Here are some numbered points:
[ 0.24 -1.43 -0.08 -1.26 -0.46  0.00  0.26  3.07  0.18  1.18  1.99 -0.11  0.16 -0.47  0.78  0.45
 -1.20  0.01 -0.40  0.05  0.97 -0.19 -1.16  0.43] 0
[-0.12  0.52 -0.04  0.32 -0.04  0.71  0.44  1.88  1.55  0.66  0.58 -0.77  0.00  0.31  0.06 -0.97
 -0.60 -1.33 -1.32 -1.73 -0.15 -0.92 -1.64 -0.60] 1
[ 1.16  0.14 -0.93 -2.63  0.62 -2.06 -0.06  0.68  2.48  1.86  0.78 -0.78  0.54 -1.43  2.30 -1.54
  0.33 -0.35 -2.50 -0.45 -0.40 -0.05 -2.10 -1.32] 2
[ 0.08  1.15  1.94  1.43 -0.09  2.48  0.71  2.08 -1.48 -0.52 -0.22  2.58 -1.67  3.04 -3.42  2.08
 -1.88  1.70 -1.39 -1.16  0.28 -1.38 -1.27 -0.12] 3
[-0.66 -0.44 -0.24  0.62 -0.87  0.13 -0.16 -0.40  0.60  0.12  0.15 -1.40  0.36  0.05  0.52 -0.49
  0.23 -0.42  0.00 -0.31 -0.15  0.24  1.20  0.67] 4
[-0.07  1.68 -0.35  0.39  0.57  1.05  0.04 -1.51  1.31  0.02 -0.73 -0.14  0.38 -0.33 -0.71  0.00
  0.69 -2.19  0.77 -0.47 -0.91  0.08 -0.65 -0.47] 5
[ 0.04  0.64  0.88 -1.64  0.18  0.55 -0.67 -0.42 -0.01  0.44  0.99 -0.67 -0.10 -2.24  0.66  0.15
  1.14 -0.48 -0.34  0.48  0.47  0.54 -0.50  0.11] 6
[-0.73 -0.56 -0.28  0.79 -0.84  0.13 -0.14 -0.47  0.17 -0.08  0.14 -1.26  0.30  0.11  0.52 -0.57
  0.04 -0.14  0.06  0.08 -0.05  0.17  1.39  0.43] 7
[ 0.29  0.88 -0.26  0.33  0.00  0.40  0.57  1.04  2.05  0.85 -0.24 -0.06  0.06  0.96 -0.30 -0.35
 -0.66 -1.10 -1.37 -1.81 -0.72 -0.68 -1.52 -0.64] 8
[-1.29 -1.29 -1.00  2.98 -0.85  1.14  1.10  3.24  0.50 -0.36  0.39 -0.96  0.54  2.32 -0.48 -1.39
 -2.00 -1.55  0.71 -1.77 -0.01 -1.55 -0.17 -0.14] 9
[ 1.95  0.84 -1.85 -0.96  0.60 -2.74  0.11 -2.71  1.54  0.37 -2.89  2.29  0.47  1.65 -0.44  1.55
  0.31  0.99  0.58  0.08 -1.79  1.28  0.29  0.23] 10
[-0.55 -0.20  0.67  0.68  0.04  0.56  0.31 -0.06 -0.69 -0.34  0.19 -0.12 -0.24 -0.38 -0.02 -0.19
 -0.21 -0.16  0.12  0.37  0.45 -0.25  0.43 -0.05] 11
[ 0.80 -0.19 -0.01 -1.96  0.55 -0.53 -1.35 -0.53 -2.49 -0.68  0.13  1.55 -0.14 -0.35 -0.79  0.98
  1.05  2.30  0.99  1.73  0.28  0.71 -0.34 -0.11] 12
[ 0.41 -0.91 -0.30 -0.84 -0.67 -1.49  0.02 -2.01  0.55  0.81 -0.31  0.27  0.30 -0.76  1.02  1.90
  0.05  0.60  0.76  1.64  0.05  1.66  2.20  1.70] 13
New points follow, each followed by the number of its nearest point above.
[ 0.29 -1.84 -2.23  1.00 -1.12 -1.52  0.26 -1.86 -0.28 -0.33 -1.70  1.67  0.95  2.16 -0.64  2.82
 -0.97  0.85  3.70  1.78 -0.70  1.79  3.17  2.39] 13
[ 1.84  0.13  0.28 -1.79  1.49 -2.27  0.71 -0.91 -0.54  0.51 -1.06  3.26 -0.69  0.26 -0.25  1.72
 -0.80  2.42 -1.02  1.72 -0.18  0.28 -0.89 -0.85] 12
[ 1.55 -0.24 -1.22 -2.68  1.01 -3.07  0.27  0.74  2.61  1.72  0.31 -0.31  0.59 -1.48  2.62 -1.53
  0.16 -0.40 -1.92 -0.50 -0.35  0.12 -2.09 -1.30] 2
[-0.38 -0.26  0.53  0.58  0.10  0.20  0.15 -0.14 -0.85 -0.63 -0.03  0.00 -0.24 -0.51  0.05  0.14
  0.08 -0.12  0.89  0.35  0.59  0.05  0.67  0.46] 11
[-0.82  0.10  0.90  0.93 -0.35  1.07  0.06 -0.07 -0.49 -0.32  0.41 -0.71 -0.34 -0.39 -0.08 -0.23
  0.04 -0.42 -0.07 -0.02  0.46 -0.23  0.62  0.21] 11
[-0.85  1.27  1.92  0.44  1.48  1.05 -0.60 -2.47 -2.83 -1.79 -0.34  0.07 -0.94 -1.26 -0.59 -1.59
  1.45  0.98 -0.74  1.60  0.33 -0.85  0.18 -1.98] 11
[ 0.57  0.56 -0.17  0.14 -0.05 -0.02  0.98  1.66  2.22  1.05 -0.20  0.33 -0.11  0.97 -0.13  0.36
 -1.13 -0.99 -1.22 -1.85 -0.44 -0.50 -1.46 -0.03] 8
[ 0.64 -1.25 -0.82 -0.75 -0.57 -1.36  0.13 -0.06 -0.10  0.54 -0.03  1.00  0.25  0.65  0.27  1.49
 -0.84  1.22  0.70  1.14  0.03  0.89  0.91  1.00] 13
[-0.65 -0.82 -0.04  0.89  1.13  0.05  0.66  1.39 -1.53 -0.87  0.50  0.23 -0.11  0.06  0.20 -2.02
 -0.86 -0.01  0.09  0.69  0.43 -1.55 -1.00 -1.91] 11
[ 2.37  1.19  0.02 -1.40  0.35 -1.71  0.00  1.14  1.07  0.02 -1.82  2.21 -0.65  0.83 -0.92  2.52
  0.66  1.01  0.18 -2.68 -0.15  0.86 -1.48  1.31] 10
[-0.30 -0.38 -0.50  0.54  0.67 -0.14 -0.91 -2.29 -3.14 -2.15 -1.16  1.01  0.24  0.03 -1.05  0.10
  1.21  1.12  3.21  2.09 -0.09  0.64  1.67  0.01] 12
[ 1.47  0.87 -1.58 -0.52  0.80 -2.07  0.52 -2.18  1.86  0.60 -2.25  1.83  0.47  1.33 -0.29  0.85
 -0.23  0.16 -0.07  0.17 -1.71  0.61 -0.34 -0.56] 10
[-0.63 -0.17  0.62  0.82 -0.01  0.62  0.14 -0.36 -0.70 -0.49  0.17 -0.46 -0.25 -0.54  0.13 -0.32
  0.08 -0.39  0.43  0.34  0.45 -0.09  0.66  0.13] 11
[ 1.70  0.69 -1.82 -0.61  0.60 -2.49  0.35 -2.56  1.61  0.40 -2.63  2.30  0.52  1.79 -0.54  1.44
 -0.17  0.80  0.40  0.39 -1.82  0.93  0.17 -0.18] 10
[ 1.37  0.03 -0.92 -2.53  0.97 -2.57  0.18  0.45  2.27  1.58  0.33 -0.21  0.49 -1.52  2.30 -1.32
  0.30 -0.32 -1.86 -0.10 -0.38  0.08 -2.02 -1.26] 2
[ 0.56  0.22  1.24 -1.60  0.61  0.12 -0.71 -0.28 -1.84 -0.54  0.33  0.99 -0.58 -2.00 -0.26  1.73
  1.26  0.83  1.37  0.94  1.11  0.97 -0.11  0.91] 12
